(in the rows, 128 means zero)
The rows of X fall into 4 groups, and each row is roughly a mix of its group's hidden directions; one row fits no group.
X, 89 rows:
[[116 180 106 101 135 109 133  87 119 128 120 140 161]
 [160 112 130 145 133 157 116  98 161  98 115 140  86]
 [119 143 104 113 140 142 160 106 105 183 129 133 158]
 [116  92 126 175 138 104 101 140 144 157 106 133 154]
 [148 164 121  88 119 166 128 108 122  99 142 120  95]
 [110 106 154 135 104 107 138 180 123  95 157 111 128]
 [ 95  98 169 114 126 161 133 125 119 177 122 123 130]
 [105 140 108 110 131 140 158 107 106 177 129 130 170]
 [ 80 160 111  91 113 132 140 122 110 106 121 122 162]
 [164 113 119 147 124 157 112 121 161  90 113 135  89]
 [112 107 165 114 110 157 154 180 119 130 133 125 104]
 [113 128  99 144 130  80 104 122 117 115 157 101 164]
 [157 128  99 160 134  91 127 143 135  78 147 122 115]
 [169 119 144  95 117 140 122 162 113 134 153 107  89]
 [127  86 153 154 105 153 146 175 136 129 149 119 116]
 [113 167 129  87 115 158 124 102 133 145  96 147 151]
 [139 154 122  83 114 176 123 111 124 101 134 117  98]
 [ 93 133 153 113 141 124 150  74 117 160 133 135 152]
 [160 115  98 144 108 149 108 162 151  88 116 123 108]
 [117 121 158 121 107 172 167 172 126 123 134 135 106]
 [122 106 158 133 143 126 142 160  99 179 157 114 114]
 [179 143 129 116 132 156 107 121 133 118 146 120  76]
 [159 111 134 136 154 155 120  82 140 132 120 135  80]
 [126 153 123 121 131  72 137 165  99 133 156 118 149]
 [ 86 139 147 111 119  88 132 153 103 141 143 117 166]
 [ 99  92 150 152 111 101 143 167 128 100 150 116 139]
 [139 148 146 111 126 177 152 125 143 122  97 159  94]
 [141 124 121 138 109 111 103 191 135  88 130 116 118]
 [118 144  96 165 112 110 131 111 144 103 155 123 176]
 [121 108 120 156 111  94 131 146 144  66 138 122 137]
 [151 116 144 125 133 179 151 149 129 138 121 137  76]
 [140 152 130  93 120 174 148  97 130 100 136 130  94]
 [149 135 149 107 135 170 146 122 137 146  93 158  90]
 [113  90 122 171 123  91 136 141 140  85 138 122 140]
 [123 109 158 131 142 127 142 161  99 179 156 115 114]
 [132 120 154 117 121 178 155 163 127 124 122 135  83]
 [101  85 151 151 109 107 137 162 133  93 147 114 133]
 [117  90 144 165 136  87 142 153 129 159 123 138 154]
 [118  90 145 152 130  87 138 167 122 160 126 128 153]
 [156 115 148 147 133 134 105 118 157  86 122 135  79]
 [ 99 141 127 159 143  98 168  99 135 123 122 156 160]
 [166 109 148 105 119 124 128 174 111 144 153 109  97]
 [166 113 120 138 150 163 123  89 142 133 118 134  83]
 [152 146  91 150 128  89 127 134 140  73 134 131 133]
 [151 121 102 136 122 136 104  96 158  73 112 129 113]
 [142  97 138 155 121 167 140 167 137 115 143 121  87]
 [134 102 159 128 117 171 151 169 132 131 126 132  88]
 [131 149 152 103 124 174 156 131 137 125  97 159  98]
 [171 112 101 141 135 171 120 111 149 119 112 132  90]
 [109  83 149 155 115 106 136 164 130  97 152 109 125]
 [150 119 157 117 132 168 142 128 143 148  92 157  91]
 [123 125 159 114 113 175 167 164 126 132 125 140  99]
 [125 159  85 156 122 114 134 101 134 107 156 124 168]
 [119  90 139 158 132  88 122 167 125 162 123 128 153]
 [112  90 136 160 132  88 128 159 128 159 118 132 159]
 [156 123 134 144 124 112  99 175 139  88 130 121  92]
 [107 132 107 135 122  87 127 126 109 136 165 105 177]
 [131 104 161 122 119 170 151 170 127 134 127 130  88]
 [146 117 126 139 113 114  97 183 137  86 129 115 107]
 [144 162 118  90 119 171 120 105 126  99 136 119  96]
 [121 166  90 148 122 119 148 102 128 116 157 127 172]
 [132  75 141 156 124 121 121 148 135  92 151 106 100]
 [154 121 130 140 146 161 131  74 151 126 117 145  92]
 [137 137  97 130 119 135 110  88 159  80  99 139 134]
 [ 88 141 111 152 135  85 127 131 122 133 118 134 180]
 [128 143 149  87 129 176 118 111 120 173 114 130 116]
 [136 149  89 165 122 118 136  92 145 124 150 134 170]
 [112  93 152 144 108 110 134 170 130  89 153 110 123]
 [181 141  95 137 140 126 108 118 138  93 136 123  92]
 [157 102 129 141 124 135  93 148 146  87 122 118  84]
 [150 150 115 111 153 155 120  90 121 179 112 139 118]
 [ 99 140 158  92 120 161 134 122 117 176 112 135 144]
 [126 130  93 175 116 113 130 118 140 110 166 115 166]
 [151 154 121 111 128 176 119  90 139 102 129 129  91]
 [149 170 119 102 129 162 130  95 129  96 141 127  95]
 [126  90 140 177 142  91 130 142 139 159 119 141 147]
 [105 165 106 142 139 140 132  74 142 100 114 146 142]
 [139 121 129 142 122 166 135  76 165 103 111 148 116]
 [146 142 104 138 143 103 103  72 146 138 108 143 152]
 [114 140  97 152 119  90 118 113 129 110 157 112 177]
 [ 98 149 117 120 103 105 142 169 115 130 136 124 180]
 [156 100 157 118 140 158 134 137 130 165 105 140  86]
 [125 148  87 162 122 105 124 104 137 106 156 119 169]
 [159 115 128 137 150 162 126  79 145 131 117 139  87]
 [162 111 124 137 148 164 122  85 145 129 116 135  85]
 [ 99 137 133 110 140 131 155  85 108 175 132 133 158]
 [ 98  96 118 154 109  94 114 149 136 116 131 113 174]
 [151 146  96 122 128 146 106  81 153  99  98 141 123]
 [136  79 139 154 129 106 104 168 130 164 121 120 136]]

Which two rows in each list fit none of the groups? Every other row fits one group, some only roughly. Give them in the order they come.
- Z_181: [125 107 147 112 112 172 133 181 119 128 130 115  95]
- Z_823: [168 149 131 108 129 165 127 104 134 109 143 128  79]
- Z_475: [149  87 164 116 140 138 113 135 133 160  98 136  92]
- Z_850: [148 172 126 104 131 149 153  96 124  96 148 134  97]
- Z_504: [151  92 157 113 143 146 117 143 125 161 103 132  83]
- Z_69: [118  86 131 155 129 106  98 165 131 162 112 120 151]
- Z_216: [143  82 139 176 140 117 103 142 148 160 114 133 126]
- Z_756: [173 114  97 151 153 131 106  99 139 111 130 123  91]
- Z_634: [130 128 108 126 118 163 135  97 158  87  87 150 121]
- Z_868: [126 109 133 141 102 110 101 179 144  82 127 115 125]

Z_181; Z_634
- Z_512: [165 146 121 104 123 165 106 114 132 104 142 114  82]
- Z_15: [ 88 155 139 116 123  98 151 135 106 151 139 132 175]
- Z_177: [143 133  95 143  94 138 123 178 148  89 119 128 141]
- Z_256: [116 149 123 116 128  96 139 176  97 163 140 123 158]
- Z_377: [106  82 136 142 140  88 120 141 120 166 109 124 156]
- Z_535: [ 92 141 125 119 122 140 162  87 125 153 124 140 173]
- Z_830: [ 94 157 145 101 123 129 149 132 109 174 121 140 165]
- Z_421: [ 88 129 140 116 109 108 130 189 108 122 129 116 150]
- Z_306: [132 100 142 158 137  77 135 166 122 159 136 130 146]
- Z_579: [100 164 102 141 107 121 142 126 131  85 153 123 165]
- Z_787: [160 110 119 144 128 165 118 101 160  99 111 136  91]
- Z_44: [128  93 127 157 112 107 120 148 147  68 138 116 121]
- Z_97: [152 149 116 111 128 176  99  97 139 109 125 122  91]

Z_377; Z_421
- Z_670: [124 170  86 123 144  97 108  93 117 107 134 120 148]
- Z_261: [134 171 124  92 147 147 126  99 103 174 134 128 124]
- Z_436: [141  89 140 134 125 145  94 117 149  88 120 114  86]
- Z_283: [ 98 123 141 101 141  99 124 138  87 169 146 105 146]
- Z_11: [124  72 137 160 129 124 102 152 143 161 104 126 139]
- Z_2: [148 170 130 114 134 145 160  91 128  98 147 142  98]
- Z_812: [142 112  93 158 142  94 108 114 117 144 165 101 149]
- Z_797: [173 109 109 129 130 154 103 146 138 108 119 118  79]
- Z_983: [175 121 134 108 121 154  96 147 127 131 142 107  82]
- Z_154: [151 136 105 116 119 168 131  82 153  93 112 137 111]
- Z_225: [135 153 129  75 112 166 147 118 115 102 140 119 102]
- Z_777: [133 120  96 160 129  88 110 104 131 132 157 110 169]

Z_261; Z_154
- Z_559: [115 176 105 153 145 103 143  91 131 108 135 146 152]
- Z_970: [157 115 116 144 128 171 127  91 160 106 110 142 100]
- Z_552: [124  77 149 136 129  90 122 159 127 163 111 127 147]
- Z_251: [ 96 131 118 122  96 106 128 175 121 115 133 115 175]
- Z_384: [105  87 151 142 101 119 149 176 134 102 137 121 136]
- Z_285: [106 107 137 167 138  78 150 143 128 143 128 141 162]
- Z_851: [165 161 129 101 131 151 128 106 125 103 153 123  83]
- Z_51: [154 126 140 133 157 153 131  75 139 139 120 144  86]
- Z_199: [104 165 109 115 125  92 108  97 131 101 117 131 167]
- Z_443: [121 130  94 151 129  91 117 122 114 125 170  98 165]

Z_552; Z_384
- Z_595: [109 102 121 149 119  84 117 133 119 136 161 101 171]
- Z_813: [ 83 113 155 121 137 104 147 145  92 153 155 109 140]
- Z_49: [128 138 159  97 127 165 138 136 136 119  87 153  90]
- Z_107: [114  89 166 129 113 147 137 180 126 119 131 119 101]
- Z_376: [113 150  95 160 112 116 129 119 139  83 156 119 161]
- Z_332: [104 159 102 129 124  88 108 108 125  96 137 119 169]
- Z_543: [ 91 155 142 116 123  93 151 141 106 151 141 131 172]
- Z_709: [ 97 128 121 119  97 105 123 179 120 112 131 113 169]
- Z_315: [152 147 104 173 138  95 138 124 143  84 146 138 125]
- Z_963: [ 98 163 106 134 108 107 138 121 126  99 153 121 176]
- Z_308: [170 162 126 116 135 153 130 101 132 105 148 131  83]
- Z_281: [157 121 141 137 157 150 128  81 140 135 119 143  80]

Z_813; Z_315
- Z_853: [145 120 153 116 128 173 166 151 121 155 129 139  90]
- Z_677: [147 160  93 103 138 132 112  96 122 170 108 135 151]
- Z_110: [158 162 127  96 124 162 147 103 124 106 148 128  92]
- Z_237: [148 149 132  93 138 173 112 102 123 167 114 132 104]
- Z_295: [139  91 167 104 139 133 120 146 118 175 107 130 103]
- Z_439: [165 126 163 102 147 140 127 121 124 144 119 138  72]
- Z_329: [109 137 103 137 130  78  97 113 121 109 147 106 165]
- Z_335: [122 161 144  83 129 163 128 111 116 174 113 138 130]
- Z_457: [158 126 136 136 158 149 129  72 140 139 122 142  89]
- Z_700: [126 123  96 153 134  88 115 118 114 138 168 101 164]
- Z_666: [135  92 154 137 123 162 134 171 132 121 127 124  81]
- Z_282: [ 97 115 126 138 125  81 129 168 110 144 130 119 170]

Z_677; Z_439
- Z_102: [ 99 166 133 119 125  97 157 142 108 149 139 137 173]
- Z_679: [136 112 114 149 138  83  87  93 145 136 119 126 160]
- Z_230: [125 109 141 131 110 177 143 180 137 120 110 134 100]
- Z_427: [175 124 127 107 121 163  98 141 128 129 142 108  84]
- Z_571: [142 146 126  99 119 182 127  94 138 100 124 129  95]
- Z_481: [121 145 101 130 141  78  89  95 125 113 127 117 156]
- Z_711: [ 95 139 153 108 133  87 134 148  95 159 145 119 155]
- Z_103: [140 123 116 143  98 130 113 180 151  78 119 128 124]
- Z_349: [103 118 129 174 145  83 146 125 134 143 121 146 165]
- Z_897: [108 128 137 109 153 131 148  82 104 180 134 128 141]
- Z_477: [127  94 143 146 121 151 159 188 122 144 132 128 109]

Z_230; Z_477
- Z_776: [154 134 131 153 115 138 120 123 170  73 116 148 106]
- Z_520: [109 133 110 125  95 111 124 187 123 109 129 115 164]
- Z_937: [156 117 105 146 114 170 123 112 164  92 108 138 108]
- Z_115: [114 137 145 114 156 123 149  81 106 179 137 135 135]
- Z_405: [123 112 101 168 120  96 116 128 128 121 168 103 164]
- Z_834: [150  81 165 126 130 146 121 139 144 156  99 140  97]
- Z_166: [113 156 101 159 133 105 136  89 131 104 161 125 160]
- Z_228: [126 133  90 143 135  91 124 113 108 140 167 103 166]
- Z_118: [171 134  97 149 122 161 124 133 156  95 115 140 100]
- Z_693: [101 105 134 139  96 109 126 139 150  68 126 123 150]
- Z_398: [155  82 140 143 149 154 132 102 139 134 122 131  80]
- Z_488: [149 170 110 122 131 160 113  90 140  92 132 132 100]
- Z_863: [127 142 160  89 129 164 153 136 125 137  97 152  94]
- Z_66: [163 151 123 110 157 150 116 111 112 178 128 130  97]

Z_166; Z_398
- Z_169: [ 93  94 133 160 132  99 132 138 133 153 106 138 170]
- Z_139: [ 93 139 128  96 112 101 156 156  98 131 140 118 166]
- Z_608: [159 165 125 120 137 153 141  87 136 102 141 141  90]
- Z_600: [119 107 149 128 130 181 165 154 124 138 115 139  92]
- Z_3: [118  92 157 145 121 110 138 178 115 121 162 108 114]
- Z_189: [ 98 109 135 151 132  80 148 153 118 151 127 134 169]
- Z_370: [163 113 133 142 145 157 118  94 151 113 116 140  79]
- Z_772: [142 144 139 102 118 171 151 140 141 119  89 158  98]
- Z_849: [176 129 135 129 133 165 113 107 145 121 135 129  76]
- Z_753: [146 114 118 148 100 144 113 153 162  73 115 131 114]

Z_600; Z_772
